In the data rows, 128 means zero.
Here are some points, one per row:
[ 28 147 121 160 173 154 161 122 117 125 139 111 141  90 137 127 122 110 173 155 142 131  85 131 125 130 141  70 153 120 129 160 121 128 112 255 144 114 109 141 109  63 150 132 123 119 125 156 194 113 133  98 156 108 110 124 142 125  72 140 123 114 123 110]
[187  89 155 100 150 183 113 171 135 128 112  80 169 142 134  30 117 148 143 113 128 145  96 124 136 127 173 105 114 140 153 114 143 116 122 131 121 166 204  61 100 150 148 120 144 134 128 121 144 150 169 139 144 146 124 168 145 133 110 181  94 126 119 117]
[134 158 141 186 213 132 139  62 142 136 121 125 130 131 146 115 136 135 136  65 132 100 150 161 139 151 111 157 120  94 105 148 133 201 113 110  97 137 115 154 109 113 114 115 114 152 150 163  61 118 122 101 170  96 131 137 157 146 164 186 107 182 159  86]
[149 112  66 130 130 116 149 195 124 113  87 145 144 101 153 113 134 145 114 130 140  90 236 162 120 134 109 114 116 138 143 121 123 116 117 143 138 156  18 126 132 138  87 138 103 119 145 120 176 133 203 138 108 162 162 125 125 119 155 154 101 115 138 125]
[139 135 142 136 158 120 146 137 116 123 102 115 121 136 140 131 130 147 142 140 109 143 126 114 113 121 109   0 132 111 132  97 136 194 147 113 122 118 139 140 233 153 139 157 119 137 121  82 120 103 119 107 148 115 119 124 141 153 156  32 118 161 120 116]
[107 118 247 122 143  60 163 139 140 185  80 234 126 116 146 116  97 148 118 149 134 153 147 130 177  90 103 153 122 132 107 172 146 123 122 116 129 134 155  72 137 127 164 124 119 102 127 134 153 121 156  70 103 115 162 129 124 103 135 129 158 122 135 175]
[116 123 111 103 145 126 145  91 121 167  72 120 122 173 119 139 134 153 137 119 161 124 131  83 134 129  78 158  81 101 139 114  49  46 125 118 121 126 141 181 141 137 180 114  87 171 136  95 181 105 135 160 163 112  81 141  84 136 133 142  96 130 127 143]
[173 133 138 105 150  99  86 140 124  55 125 107 166 103 181 142 114 143 176 158 112 124 124 147 106 165  90 162 132  92 117 110 131 103 103 121 109 148 194 169 142 137  59 131 110 167 126 134 149 125 140 110 117 137 113 109 114 101  99 130 255 110 127 121]
[141 124  64 104 128 104 139 117 120  87 117 127 119 157  95 117 114 129  87 120 123 128 150 121 170  90 255 131 128 137 112 139 104 128 115 129 134 105 100  84 129 148 167 141 132 123 134 115 123 145 101  91 136 117  48 126 115 113 160 138 244 132 161  96]
[108 165 120 215  79 121 120 143 127 113 108 117 154 151 126 128 117 126 110 119  92 167 175 127 127 150 109 107 130  92 116 151 143  69 171  89 121 144 169 165 105 156 161 107 183  71 146 170 175 101  87 157 129 135 111 128 142 128 157 129 105  98 170  98]
[ 78 106  86 115  86  68  75 130 127 160 147 101 106  70 107 153 129 142 140 121 114 122 127 148 133 119 120 144 139 157 143 117 151 101 129 144 144 145 213 150 126 157 145 118 114 158 123 124 117 109 155  56 180 154 167  98 150 134 224 144 100 102 115 102]
[121 119 202 120 134 110 130 151 150 171 200  84 117 118  42 129 140 138  91 153 140 113 146 142 104 110  74 124 164 128 140 119 114 139 127 123 141  83 102  73 119 144  87 122 143 168 134 137 119 113 125 167 101 178   7 114 137 136 137 152 138 108 124 134]
[187 113 137 163   0 133 131 110 125 138 128 123 140 190 117 137 122 121 139 131 131 127 124 130 142 126 122 104 115  91 156 143 105 131 103 203 130 139 121 130 219  75 130 105 132 146 147 170  26 108 149 110 118 122 143 135 130 105  86 128 123 166 133 133]
[ 94 158 118  95  75 119 105  92 129 125 152 121 109 169 146 103  98 124 148 131 115 120 145 102 119 147  99 134 129 214 117 120 153 148 113 188 123 135 145 145 121 146 112 181 125 112 127 146 185 146 103 171  37  97 123 132 136 127 142 126 118 255 116 132]
[164 126 131 102 122 167 182 112 129 152 102 211 126 115  64 147 168 121 122 169 160 111 201 143  32 165 217 132 137 142 135 119 133 131 125 133 125 132 181 132  96 136 138 133 137 158 132 123 144 115  78 136 141 123 175 121 128 168 100 129 143 126 117 133]
[177 113 179  76 128  62 132 155 127  63 140 128  85 136 150 136 102 128 205 132 121 138 131 139 129 154 161 146 138 158 110 133 141 114 147 109 143 113  64 163  95 126 198 153 132 154  99 136 110 116 120 167 172 151 151 124 148 108  98 132  84 108 150  98]
[141 115 169 128 110 166 146 172 109 196 166 149 113 148 211 172 125 122  16 118 100 130  75 132  93 170 156 132 127 138 123 103 154 113 123 136 135 155 107 146  95 116  97 154 119 107 111 118 124 127 151 169 221 135  96 132 127 137 145 128 171 137 125 138]
[149 132  79 124 141  76 144 132 115 153 173 103 140 164 172 164 137 128 124 147 119 148 107 121 129 175 103 148 116 122 149 101 119 108 139 123 120 143 100   0 102 139 111 129 104 151 124 119 136 119  31  60 107 129 155 140 125 102 115 117  74 105 136 138]
[118 175 110 110 134 141 108 145 125 141 114 116 124 216 153 124 138  64 133  72 161 137 120 147 121 133 140 182 168 104 110 135 145 213 134 139 120 104 144 150 199 149 143 110 151 154 123 117 175 152 141 145 115 114 144 100 134 112 149 139 106  53 107 182]
[133 143 118 152 137 139 133 160 121 133 135 109 134 128 120 131 177  85 126 181 125 136 117 137 123 129 100 115 133 171 105 126 150  95 142  66 131 122 138 171 118  28 171 152 115 145 124 132  91 255 148  94  55 100 108 121 125 136 149 127 112 164 124 119]
[158 122 135  92 124 148 174  28 156 135  79  12 125  89 125 148 119 144  23 157 144 151 136 140 167  95 146 144 130 137 119 120 219 107 137 121 125  82 105 141 139 128  86 126 128 108 110 135 150 123 132 144 114 118 164 122 128 139 100 115 111  98 120 118]
[126 122 118 209  52 135 128 126 110 151 120 104 102  58 137 126 124 143 145 103 104 115  94 123 128 121 149 161 132 108 151 148  64 242 116  29 147 132 122 133  97 120 142 117 114 135 112 117 192 120 139 127 105 100 121 121 131 133  57 127 121 144 112 103]
[ 82 124 119 188 191  99  93 157 129 131 125 147 129  89 134 129 131 135 104  54 108 101 162 103 136 119 136 155 118 142 166 125 153 112 164 206 135 133 147 139 165 139 142 128 141 135 125 101  31 166 125 144  98 125 111 127 121 148   4  59 116 126 115 115]
[126 137 172 135 132 103  87  95 114   0 138 206 134 124  33 116 125 124  80 121 136 127  18 123  97 146 175 139 107 127 121 124 100 110 137 122 127 107 115 116 133 134  17 122 128 117 141 116 145 140 168 115 135 127 109 127 113 144 146 119  65 128 141 137]
[ 12 116 111  71 119 140  88 133 150 118 129 111 142 132 139 115 126 126 130 120 149 166 178 132 134 128 140 130 127  94 108  79  55 168 153  79 107 118 145 106 117  21 110 148 134  74 123 135  74 108 125 152 149 148 168 128 106 131 100 131 129 150 127 151]
[184 133 110 140 160 166 123 150 144 141 123 108 115  75 144 123 115 131 157 150 138 129 110 108 122 147 129 144 122 130 105 158  68 137 109 146 136 105 138 184 130 153 135 116 114  12 125  98  60 106  85 112  95 154 105 125 124 107 178 147  98 105 100 204]
[159 145 146  95 135 157 131 122 104 153 246 157 140 104 185 119 142 109 149 136 143 123 147 127 187  28 113 115 103 122 122 143  77 105 136 135 120 116 127 143 113 160 111 118 153 154 136 120 141 150 110 149 132 145 190 142  94 149 158 114 117 107 139  81]
[ 82  99  95 125 164 146 137  99 126 146 165 103 136 178 109 135 147 132 173 156  94  79 123 119 135 160 141 132 134  94 129 175 173  97  87  72 138 128 122 135  91 168 152  92 162 110 152 114 116  93 195 155 120 105 157 149 103  93 143  53 128 137 127 178]
[150 112  51 114 129 190 133 125 157 103  98 231  97 124 106 202 137 126 182 119 132 149 105 114 163  79  70 118 136 160 135 118 178 130 135 107 136 134 141  83 110 130  72 122 126 119  99 152 116 122 136 168 141 130  97 131 160 105 118 149 141 109 130 106]
[118 126 150 128 121 158 100 129 128 103  96 132 139 115  72  73 123 117 118 103 131 115  55 112  97 100  69 130 138 143 145 105 157 115 137 118 120 167  21 111 119 146 175 115 133 128 134 140 114 126  60 128 131 141 186 140 129 167 152 143 240 113 102 151]
There is one direction along which these points spread out most. For each point below, how far along it does it lie, from 0 to 99? The average is 50, and the first point in the table lies past the average. One standard deviation of the points above along it is 16.
[187  89 155 100 150 183 113 171 135 128 112  80 169 142 134  30 117 148 143 113 128 145  96 124 136 127 173 105 114 140 153 114 143 116 122 131 121 166 204  61 100 150 148 120 144 134 128 121 144 150 169 139 144 146 124 168 145 133 110 181  94 126 119 117] 38
[159 145 146  95 135 157 131 122 104 153 246 157 140 104 185 119 142 109 149 136 143 123 147 127 187  28 113 115 103 122 122 143  77 105 136 135 120 116 127 143 113 160 111 118 153 154 136 120 141 150 110 149 132 145 190 142  94 149 158 114 117 107 139  81] 45
[141 115 169 128 110 166 146 172 109 196 166 149 113 148 211 172 125 122  16 118 100 130  75 132  93 170 156 132 127 138 123 103 154 113 123 136 135 155 107 146  95 116  97 154 119 107 111 118 124 127 151 169 221 135  96 132 127 137 145 128 171 137 125 138] 32
[173 133 138 105 150  99  86 140 124  55 125 107 166 103 181 142 114 143 176 158 112 124 124 147 106 165  90 162 132  92 117 110 131 103 103 121 109 148 194 169 142 137  59 131 110 167 126 134 149 125 140 110 117 137 113 109 114 101  99 130 255 110 127 121] 40
[177 113 179  76 128  62 132 155 127  63 140 128  85 136 150 136 102 128 205 132 121 138 131 139 129 154 161 146 138 158 110 133 141 114 147 109 143 113  64 163  95 126 198 153 132 154  99 136 110 116 120 167 172 151 151 124 148 108  98 132  84 108 150  98] 43
[149 132  79 124 141  76 144 132 115 153 173 103 140 164 172 164 137 128 124 147 119 148 107 121 129 175 103 148 116 122 149 101 119 108 139 123 120 143 100   0 102 139 111 129 104 151 124 119 136 119  31  60 107 129 155 140 125 102 115 117  74 105 136 138] 44
[107 118 247 122 143  60 163 139 140 185  80 234 126 116 146 116  97 148 118 149 134 153 147 130 177  90 103 153 122 132 107 172 146 123 122 116 129 134 155  72 137 127 164 124 119 102 127 134 153 121 156  70 103 115 162 129 124 103 135 129 158 122 135 175] 43
[187 113 137 163   0 133 131 110 125 138 128 123 140 190 117 137 122 121 139 131 131 127 124 130 142 126 122 104 115  91 156 143 105 131 103 203 130 139 121 130 219  75 130 105 132 146 147 170  26 108 149 110 118 122 143 135 130 105  86 128 123 166 133 133] 75
[118 126 150 128 121 158 100 129 128 103  96 132 139 115  72  73 123 117 118 103 131 115  55 112  97 100  69 130 138 143 145 105 157 115 137 118 120 167  21 111 119 146 175 115 133 128 134 140 114 126  60 128 131 141 186 140 129 167 152 143 240 113 102 151] 27
[116 123 111 103 145 126 145  91 121 167  72 120 122 173 119 139 134 153 137 119 161 124 131  83 134 129  78 158  81 101 139 114  49  46 125 118 121 126 141 181 141 137 180 114  87 171 136  95 181 105 135 160 163 112  81 141  84 136 133 142  96 130 127 143] 54
[ 28 147 121 160 173 154 161 122 117 125 139 111 141  90 137 127 122 110 173 155 142 131  85 131 125 130 141  70 153 120 129 160 121 128 112 255 144 114 109 141 109  63 150 132 123 119 125 156 194 113 133  98 156 108 110 124 142 125  72 140 123 114 123 110] 69
